Each row is where one point has got to under a steady rotation. How many ticks took it there?
The counts run from 0 to 576.
[142 130 151  99 114 157 148  76  83  72 176 134  73 113 139 111 147 116
 156 153 143 112 113 123 147 147 132 116 124 164 118 146 159 152 121 136
 103  68  94 122 105]  133
[150  84 172  83  82 108 128 150  95  70 136 143  74 123 141 125 121 135
 145  99 153  90 126 162 146 133 116 138  94 112 160 152 117 124  85 124
 122 108 136 147 157]  76
[154 151 175 139 141  82 111 134 137 123  96 128 109 172 128 152 115 168
 107  94 131  99 122 144 149 111 101 143 159  78 144 124 132 106  72 120
 177 151 156 158 127]  558
[ 88 114 124 148 156 106 120  80  92 126 119  84 137 121 187 138 123 139
 132 114 111 118  92 111 187 126 135 147 181 110 110 126 117 147 107 122
 110  99 134 122  91]  171
[184  94 146 134 112 139 167 108 108 134 118 162  59  97 143 134 131  97
 169 111 166 101 120 108 146 150 120 122  66 136 157 154 123 108 112 127
 110 116 141 127 137]  71
[172 146 155 154 138  92 161 126 121 107  82 142 133 172 117 136 131 112
 125 147 164 105 126 101 127 120 147 131  95  79 170 120 146 112  62 114
 166 138 150 179 118]  59
[133  81 124 143 132  94 135 145 102 137 122 114  90 120 164 145 149  99
 148 124 104  97 147 103 135 137  84 147 115 122 144 150 164 156 159 145
  56  87 116 132 168]  10
[ 75  96 109 178 173  99 146 133  98 122  83  98 159 157 177 146 165 129
 151 123 130 111 112  95 183 149 126 133 119  90 149 122 119 138 111 119
  95 111 160 140 137]  382
[116  99 133 154 117 149 153 125 107 106 163 156 132 179 145 139 128 137
 139 131 156 115 130 158 153 165  83  94 151 117 168 129 105  80 169 153
 130  93 126 135 174]  401
[116  87 139 154 140  89 125 164 117  99 142 103 130 154 168 116 129 173
 122 115 118 104 160 124 172 129 114 152 157  51 146 119  87 114 106 132
 113 111 122 149 144]  375
[130 103 164 107  90 121 110  93 133 136 162 132  84  98 112  98 130 146
 140  64 150  85 135 138 168 171  95  86 123 151 124 150 167 102 167 138
 133 132 133 144 140]  283
[169 107 143 156 144 112 192 128 125 104 148 148 121 131 180 142  82 126
 141 142  96 150  95 108 152 124 123 174 155  96 137  97  87 103 102 171
 126 104 111 140 125]  42
[116  89 128 133 117 126 125 132 162 142 129 105 148 122 115 116 132 131
  89  86 121  94 130  89 134 123  90  56 205 119 119 167 126 105 112  91
 154 118 142 141 119]  291
[ 99 160 156 148 130  94  95  73 120 120 157 104 164 153 115  98 140 136
 113 157 148 116 134 100 155 152 163 129 125 114 170 126 184 153 137 113
 142 110 146 155  99]  322
[149 107 202  99 101 100 123 140 165 113 181 136 112 100 132  99  60 134
  94  90 142 130 102 114 142 142 108 155 120 108 134 137  87 117 121 129
 143 135 141 146 116]  103
[165 137 145 182 150 104 160  83  97 134 151 145 111 124 173 120 124 101
 153 163 122 128 129  83 149 156 149 175 106 114 149  97 158 132 140 170
 107 105 100 137 112]  188
[161 133 139 158 140 104 111 151 135 139 127 119 134 167 103 147 170 132
  94 159 112  95 177  83 109 120  88 115 153  92 185 132 190 145 138  99
 115 111 135 152 154]  2
[111 133 192 124 174 105 140 150 139  96 108 103 151 173 115 131 129 101
  85 143 151 118  90 105 121 145 103 134 107 132 106 158 133 150 109 101
 123  98 117 195 117]  120
[116 132 114 151 137 104 126 133 143 153 107  91 136 152 124 171 165 162
 139 118  71 115 123 111 147 128  62 100 182 123 136 122 199 128 143 128
 124 115 153 150 156]  356
[140 143 123 149 164 173 199 120 123 110  99 143 132 158 103 171 179 111
 151 154 134 137 101 105 145 149 103  86 105 130 148 118 146 116 109 111
 128  98 164 138 141]  62
[102  90 157 139 136  93 133 122 133 139 174 101 121  91 156  60 117 131
 120 108 134 115 135  72 173 171 121 137 118 119 108 138 132 134 165 141
  80 110 105 155 107]  310
[120 126 182 107 124 121 159 133 124  76 163 132 115 124 143 106 104 134
 154 135 146 142  91 129 179 166 124 166  51 115 142 107 118 138 118 150
 112 111 138 154 137]  249
[143 126 118 165 142  74 117  87 129 191  73 105  99 121 155 158 142 130
 133  87 105  83 119  97 142 116 116 123 160 121 124 140 177 123 116 123
 139 140 152 134 120]  354
[110 115 129 137 111 110 159  91  91  57 125 128 143 171 150 104 130 103
 146 148 174 121  97 131 164 142 172 103 122 131 147 143 139 116  78 133
 149  97 135 161 108]  260
[167  97 141 158 125 111 170 164 169 158  99 144 126 141 111 156 114  94
 114  92 108 120 107 107 116 133  67  96 144 124 131 141 145  78 114 130
 147 130 142 163 163]  419
[127  95 149  78  78 108 131 104 120  86 140 107  86 112 131 119 115 137
 128  87 124  99  98 140 151 110 132 107 173 143 103 170 135 137  64 110
 147 106 138 141 101]  287
[130 123 137 127 141 114 147 103 139 127 101 113 142  93 112 111 129 105
 128 115 144 109  86  65 163 138 169 110  84 109 141 139 139 142  69  81
 149 132 172 143  84]  443
[174 139 121 153 142 163 129 100 115 164 134 142  97 101 118 177 152 118
 138 153 108 106 147  73 112 118 100 123 131 118 193 124 161 138 146  98
 112 103 156  93 131]  7
[113 114 120 138 157 175 147  97  94 105 186 126 119 103 164 135 150 146
 147 158 114 124 145  87 168 148 111 121 146 115 149 113 117 153 165 127
  77  69 117  86 130]  517
[162 153 123 126 137 150 127  85  95 134 132 132  90 101 125 171 158 121
 154 160  97 112 135  93 130 119 116 136 113 133 184 124 184 167 132 104
 106  94 161 109 125]  6
[102 116 131 157 137 120 126  55 104 125 166 101 145 111 156  72 124 122
 127 132 158 108 132  76 178 160 184 115 145 117 134 122 137 142 132 125
 119 104 120 123  71]  316
[110 118  94 152 102 100 151  95 135 124 107 110 154 115 140 123 124 142
 163 107 105 132  99 100 191 133 156  95 133  89 157 100 150 109  78 134
 177 144 185 140 116]  233
[144 138 106 184 136 121 155  86 138 179 131 132 158 120 143 168 106 115
 150 145  84 147  94  88 159 137 116 138 139 106 166  83 153 112 145 138
 150 132 180 118 124]  34
[160 147 133 159 143 117 177 156 164 113 129 123 134 142  99 145 148 156
 155 148  87 145 129  98 160 151  87 114 115  84 154  79 181 110 117 149
 147 134 144 170 161]  567
[143 128 162 119  82  89 111  88  87  97 123 152  90 164 158 127 104 135
 158 107 180  96 114 176 159 144 143 149 112 118 169 137 126 110 106 149
 160 129 153 150 143]  404
